(in the rows, 128 means zero)
Rotation paths and how fast each direction turns (degrees per step)
Each turn is a multiple of 5 degrees from 10 to 175, or 0.
Each row of a path follows its step; steps can be skipped.
Rotation 1:
step 0: [118 130 130 127 132 126 120 125 137 132 128 120 131 126 133 130 111 125
 121 127 133 124 130 127 132 127 122 134 124 132 122 119 139 112 124 135
 132 135 127 134 137 123]
step 1: [133 133 131 126 128 123 135 117 115 126 117 123 129 136 127 125 132 123
 120 135 128 143 122 124 121 121 131 124 124 131 131 125 122 129 127 129
 125 116 131 120 131 114]
step 2: [133 116 128 129 129 127 133 127 132 137 125 113 123 123 130 120 133 136
 136 120 117 125 124 139 122 126 133 128 118 129 132 131 137 121 125 117
 128 130 125 135 133 137]
step 3: [127 128 124 131 128 130 123 124 134 118 124 142 127 132 129 114 131 120
 119 126 135 135 136 126 135 122 119 128 133 124 120 122 141 133 123 120
 126 122 118 132 131 131]
step 4: [136 124 127 125 123 128 118 118 123 119 134 130 138 126 120 136 126 125
 133 121 122 123 129 126 115 124 136 121 116 139 124 128 134 131 130 135
 136 125 131 122 119 126]
step 5: [126 129 133 141 131 129 129 134 134 128 137 120 140 131 130 122 130 127
 138 135 136 135 124 135 130 138 131 122 121 118 120 131 124 122 119 125
 123 134 116 129 127 122]
step 6: [128 135 125 122 124 133 114 131 131 127 132 125 120 137 122 126 130 139
 119 130 118 142 137 115 130 125 125 132 123 129 131 130 123 122 120 131
 135 121 132 137 131 132]
step 7: [135 133 115 131 134 130 144 121 117 123 129 126 124 134 127 127 128 116
 139 116 130 126 135 131 118 128 132 125 137 123 131 131 125 118 127 132
 130 130 128 133 124 129]
step 8: [127 123 135 133 134 124 119 135 131 130 124 132 124 118 130 122 141 139
 136 121 129 132 138 138 133 126 116 115 127 126 135 128 126 135 129 138
 131 130 124 121 130 127]
[128 125 125 130 127 126 127 129 127 125 132 130 131 126 125 128 129 128
 129 131 125 128 127 127 129 131 127 127 129 130 124 126 132 132 130 126
 127 128 128 127 128 131]	60
[126 128 131 131 129 128 127 131 128 131 128 131 130 124 128 127 126 132
 129 125 126 129 126 129 125 130 127 128 128 124 129 131 129 129 127 126
 126 125 127 130 130 127]	120
Rotation 2:
step 0: [123 118 142 133 132 125 127 126 139 137 131 128 131 141 130 130 123 130
 123 135 121 125 123 132 130 129 132 138 139 119 133 131 134 131 125 127
 125 120 123 124 132 130]
step 1: [119 120 127 125 127 127 133 133 127 127 119 124 126 133 122 142 126 132
 129 124 139 124 119 130 131 133 130 135 128 128 140 129 138 123 134 125
 133 132 137 119 135 128]
step 2: [122 124 127 126 123 129 133 122 134 137 125 120 113 134 130 127 138 129
 130 131 129 124 128 127 136 129 119 119 139 127 127 114 137 130 127 132
 129 121 137 126 128 129]
step 3: [138 129 131 125 130 127 136 127 120 131 134 128 124 124 131 117 124 128
 126 123 127 121 129 135 142 126 122 142 128 122 138 123 138 133 128 130
 136 122 132 122 130 127]
step 4: [128 124 132 123 125 132 123 123 124 123 127 113 131 128 133 134 123 133
 122 132 125 124 126 130 138 109 119 124 128 131 129 128 135 123 134 134
 136 137 127 126 130 133]
step 5: [124 122 139 142 131 123 125 130 131 135 138 123 132 129 137 132 124 134
 130 118 138 124 134 130 139 125 128 124 137 118 127 126 127 130 125 135
 122 130 129 126 129 132]
step 6: [129 116 141 139 131 134 128 124 131 122 128 125 119 138 121 133 117 134
 132 130 130 126 125 127 124 125 133 132 125 121 137 126 139 131 135 124
 127 124 122 125 129 123]
step 7: [124 122 133 127 123 121 121 128 133 134 119 115 122 135 124 131 127 122
 122 139 135 128 124 134 134 136 126 131 136 131 141 127 132 124 125 129
 123 132 132 125 132 135]
step 8: [121 126 131 121 135 125 137 118 131 129 127 141 123 129 130 139 130 129
 127 120 132 124 127 132 139 133 123 130 135 130 135 114 136 130 136 128
 130 122 133 119 129 132]
[133 125 127 130 127 127 130 127 130 129 131 131 125 129 131 127 127 129
 128 127 128 124 131 129 125 129 129 124 127 128 126 128 131 128 127 130
 126 125 129 126 125 126]	115
Rotation 3:
step 0: [125 126 129 139 126 124 134 129 143 139 135 119 136 119 134 134 129 131
 121 131 121 133 129 134 125 130 127 130 141 130 135 125 128 139 123 116
 132 134 132 131 133 120]
step 1: [126 121 130 125 117 128 134 133 118 141 131 121 127 140 138 126 133 118
 133 124 124 126 126 119 122 117 120 129 127 120 117 123 125 131 135 129
 126 128 130 125 120 138]
step 2: [138 123 129 127 124 128 129 118 136 122 124 124 118 127 134 116 120 133
 131 130 125 130 137 130 129 139 120 128 142 130 130 145 118 133 126 125
 125 123 128 124 126 119]
step 3: [130 124 131 129 129 136 142 135 133 137 139 122 133 125 136 136 135 125
 136 125 133 122 123 140 124 120 132 136 130 138 128 128 122 126 124 120
 142 133 131 131 133 137]
step 4: [128 123 129 114 123 124 134 126 122 133 138 128 128 139 128 110 128 125
 134 131 127 138 128 116 133 123 123 126 128 121 125 124 124 133 120 133
 129 125 140 127 125 116]
step 5: [142 125 134 137 124 125 129 121 133 126 136 111 122 124 119 130 124 129
 133 131 134 115 130 136 131 137 133 127 132 127 126 134 121 133 126 126
 121 121 133 122 132 138]
step 6: [125 118 126 134 127 137 138 133 135 132 133 125 132 127 128 123 117 136
 127 125 125 130 118 125 121 119 117 125 125 134 126 117 123 114 116 124
 138 130 131 135 126 128]
step 7: [136 120 138 123 121 121 125 128 125 131 127 126 124 135 124 131 140 123
 124 138 134 138 134 126 119 126 126 125 125 123 120 135 127 134 112 135
 127 128 133 116 133 125]
step 8: [125 136 126 134 122 120 132 128 133 127 134 118 135 119 122 128 118 125
 130 116 125 118 129 128 119 137 128 124 147 120 122 135 128 121 122 121
 130 124 135 132 129 131]
[125 129 127 126 126 129 129 126 132 128 132 130 129 130 130 130 125 129
 127 126 128 126 127 129 125 126 130 128 129 126 129 125 129 127 128 131
 129 129 128 130 126 134]	140
[128 130 127 126 128 128 127 127 127 128 129 128 120 130 128 127 129 129
 128 128 129 126 131 131 124 131 128 128 128 128 127 127 132 130 126 129
 127 125 127 127 126 125]	130
Rotation 4:
step 0: [120 120 124 135 128 133 129 137 136 125 127 122 131 121 129 118 143 124
 134 125 132 141 130 120 122 128 138 136 125 131 132 125 133 118 137 128
 125 125 117 119 127 133]
step 1: [129 125 131 139 132 129 131 131 134 116 131 129 114 120 136 122 122 114
 134 129 139 132 125 121 118 134 123 132 132 128 129 126 128 138 126 118
 118 127 127 124 118 134]
step 2: [124 121 121 129 117 137 127 132 135 122 127 126 126 127 131 129 126 119
 130 120 135 133 125 133 127 137 125 131 145 130 131 139 127 125 121 116
 123 118 139 129 136 117]
step 3: [129 127 124 129 134 143 125 140 121 128 123 131 127 126 125 126 132 127
 146 122 129 123 122 120 130 134 135 128 133 131 122 134 135 130 124 132
 122 111 122 124 136 122]
step 4: [126 124 144 140 131 134 121 129 124 124 120 129 129 119 140 121 125 119
 131 133 130 130 123 133 125 133 136 138 128 127 128 131 143 131 139 127
 135 121 121 129 134 124]
step 5: [128 128 130 125 121 128 128 142 138 124 138 128 132 126 141 136 138 113
 141 122 136 134 132 135 122 130 134 128 124 128 130 133 132 131 136 117
 130 127 121 133 127 131]
step 6: [121 122 119 121 127 136 124 130 124 112 133 126 129 117 128 129 129 119
 132 130 141 119 130 131 128 137 130 136 130 134 130 135 127 137 119 122
 122 132 117 119 123 127]
step 7: [131 128 126 131 117 132 129 129 118 125 134 140 128 123 129 130 126 118
 128 133 122 133 121 127 124 140 133 133 138 143 130 140 130 124 132 127
 127 120 132 113 127 122]
step 8: [127 129 120 137 126 131 124 129 130 136 129 136 130 125 140 118 124 128
 143 113 131 121 122 132 118 141 136 124 127 133 134 131 129 135 136 132
 135 123 129 124 134 126]
[130 125 130 126 129 126 127 129 130 131 131 126 127 124 124 131 125 129
 133 124 127 130 130 126 126 129 129 126 127 128 129 127 128 128 128 129
 128 128 126 126 129 126]	145
Rotation 5:
step 0: [129 136 132 112 136 115 135 125 130 133 136 119 127 136 127 135 138 117
 121 126 128 117 127 139 133 137 131 130 132 125 123 131 130 122 145 133
 131 122 137 129 127 126]
step 1: [138 137 131 116 132 119 130 124 114 131 124 139 134 142 137 127 138 119
 131 130 124 125 126 137 129 135 137 132 127 123 131 140 131 127 132 131
 126 120 131 131 120 136]
step 2: [136 122 124 131 124 122 114 128 116 129 119 143 142 127 132 133 128 120
 131 133 129 129 131 130 129 136 138 125 125 128 133 135 136 121 133 115
 123 122 136 138 122 138]
step 3: [126 119 122 134 124 123 120 133 127 135 135 126 131 123 121 144 131 123
 120 133 133 123 132 128 129 137 134 127 130 121 124 120 140 117 140 116
 131 125 143 136 128 132]
step 4: [124 135 132 123 128 125 129 131 121 141 142 121 126 136 128 136 143 123
 118 135 129 126 131 137 127 131 132 138 128 118 122 120 135 126 135 132
 141 124 139 131 120 130]
step 5: [127 138 135 122 124 127 123 127 111 136 130 134 139 138 137 122 140 121
 127 140 131 134 136 139 130 125 135 135 124 134 127 131 128 129 129 130
 136 121 129 131 114 128]
step 6: [128 125 127 130 120 127 119 128 123 128 129 136 146 134 128 126 131 117
 134 138 140 133 140 127 134 129 136 125 131 143 126 134 131 122 139 114
 124 124 129 131 122 125]
step 7: [128 123 120 130 120 128 130 130 132 134 143 122 133 142 120 134 133 116
 133 131 137 125 131 120 127 137 133 130 140 129 126 126 138 121 144 118
 124 129 135 129 130 128]
step 8: [126 136 117 123 120 132 129 125 117 147 138 119 130 146 125 127 138 123
 129 129 128 125 120 129 121 136 129 140 131 123 134 123 138 127 134 133
 131 127 131 127 126 136]
[128 126 127 128 124 130 127 123 129 129 126 131 128 125 131 126 129 129
 130 131 129 128 126 130 128 125 129 129 127 130 128 131 127 126 125 126
 126 125 131 128 127 128]	95
[131 129 126 125 129 128 129 127 123 129 127 127 127 129 128 131 126 127
 129 128 130 126 126 128 131 125 126 131 129 127 128 127 126 128 127 130
 131 124 126 127 126 124]	90
[126 128 128 126 127 127 129 127 131 129 129 129 123 130 127 128 126 126
 129 128 131 127 130 127 129 126 128 125 131 124 124 127 126 124 129 129
 129 128 131 124 129 132]	100
Rotation 6:
step 0: [130 136 129 130 131 122 139 122 116 122 137 140 132 132 129 127 123 124
 126 139 130 132 137 137 123 119 129 123 129 133 127 134 123 126 126 129
 127 144 128 117 138 126]
step 1: [127 130 135 128 138 132 133 120 129 128 137 131 125 134 125 128 127 119
 124 129 125 138 133 130 126 116 123 121 142 133 135 144 125 130 127 134
 135 140 135 122 135 126]
step 2: [129 119 134 115 132 136 133 128 129 122 130 130 121 137 123 127 124 125
 133 119 135 142 137 122 127 119 128 119 137 133 129 136 131 130 120 142
 122 137 128 125 128 127]
step 3: [127 121 136 120 123 129 134 132 126 109 133 138 119 129 125 142 135 127
 132 116 133 132 131 123 120 123 129 116 130 127 122 130 127 126 132 130
 122 136 124 124 133 124]
step 4: [131 131 127 126 121 125 132 135 126 124 132 140 127 136 125 143 134 126
 126 127 122 125 131 127 124 115 130 117 136 118 123 137 126 124 135 138
 125 128 117 128 133 116]
step 5: [127 120 134 129 122 124 128 124 121 139 135 131 131 129 129 132 125 123
 120 124 117 129 145 131 118 122 133 122 134 120 119 137 127 124 128 143
 122 129 122 126 132 124]
step 6: [136 118 143 123 121 132 132 129 129 131 136 131 130 125 129 126 122 124
 124 134 127 128 141 127 120 128 130 134 129 127 116 136 120 123 123 135
 124 138 131 125 143 121]
step 7: [141 126 140 127 129 135 126 130 131 123 128 141 135 130 128 131 133 115
 126 133 133 133 133 132 122 133 118 133 138 126 122 136 128 126 133 135
 122 141 134 123 136 127]
step 8: [128 120 137 125 132 137 123 134 141 134 129 137 124 129 125 136 134 118
 128 125 129 139 137 122 125 129 121 126 139 120 129 137 137 133 139 132
 123 129 133 129 133 126]
[130 130 129 130 130 125 128 129 129 126 128 129 132 129 125 127 130 127
 128 127 128 125 125 130 129 128 127 127 132 125 130 132 128 126 130 130
 133 128 130 131 126 127]	110
[131 129 127 130 126 134 129 126 128 130 131 129 128 128 130 129 128 127
 128 126 125 127 127 131 131 127 127 125 129 127 132 124 128 130 129 131
 126 127 131 129 128 127]	110
Rotation 7:
step 0: [125 131 124 129 135 120 133 130 123 142 120 136 134 129 131 130 122 135
 129 138 123 124 132 129 119 130 133 113 119 134 125 129 124 138 136 126
 125 116 118 114 134 130]
step 1: [129 135 130 128 106 133 135 136 121 137 124 132 133 137 122 123 121 127
 125 137 128 120 137 127 130 132 118 124 125 131 133 121 128 126 129 129
 119 119 116 121 133 124]
step 2: [119 125 127 129 127 128 136 134 127 142 136 123 137 141 128 129 124 119
 117 124 128 122 137 130 125 143 126 124 126 129 130 116 118 139 127 121
 126 127 126 127 122 120]
step 3: [120 135 126 121 126 125 131 137 127 134 132 127 134 121 126 136 118 125
 124 126 118 124 144 128 132 122 133 125 129 129 119 116 127 133 135 126
 128 113 133 114 118 131]
step 4: [128 135 126 122 119 129 144 141 120 137 125 127 123 122 137 135 123 120
 128 123 118 118 127 130 117 128 123 133 133 128 136 115 125 128 127 129
 125 121 132 124 136 136]
step 5: [113 126 124 133 120 122 133 126 124 140 134 128 128 120 128 123 128 121
 133 127 116 123 123 124 137 136 135 140 129 132 133 113 125 130 118 118
 134 121 128 126 128 124]
step 6: [120 130 121 131 132 123 121 138 126 141 133 127 123 121 135 130 119 124
 141 137 119 132 131 123 122 127 131 124 125 129 130 123 126 147 128 132
 140 123 129 120 133 130]
step 7: [135 129 117 128 115 121 128 129 120 145 128 123 126 117 123 126 121 125
 137 128 121 132 136 122 125 125 118 127 129 122 134 120 134 125 132 130
 123 127 122 123 141 119]
step 8: [128 132 116 138 129 122 132 127 126 143 127 126 133 127 124 125 130 122
 127 122 130 119 128 122 130 147 130 122 124 122 126 114 136 141 133 127
 131 132 124 133 138 124]
[132 130 131 128 126 128 127 129 128 129 128 127 133 130 127 127 127 130
 123 127 128 124 132 128 126 130 128 129 126 131 128 130 130 129 129 128
 127 127 131 131 125 128]	45
[130 123 127 124 131 128 127 129 130 131 129 127 128 126 129 129 125 128
 130 130 130 130 128 125 128 128 130 129 125 128 125 130 126 129 127 130
 126 128 130 126 123 129]	110
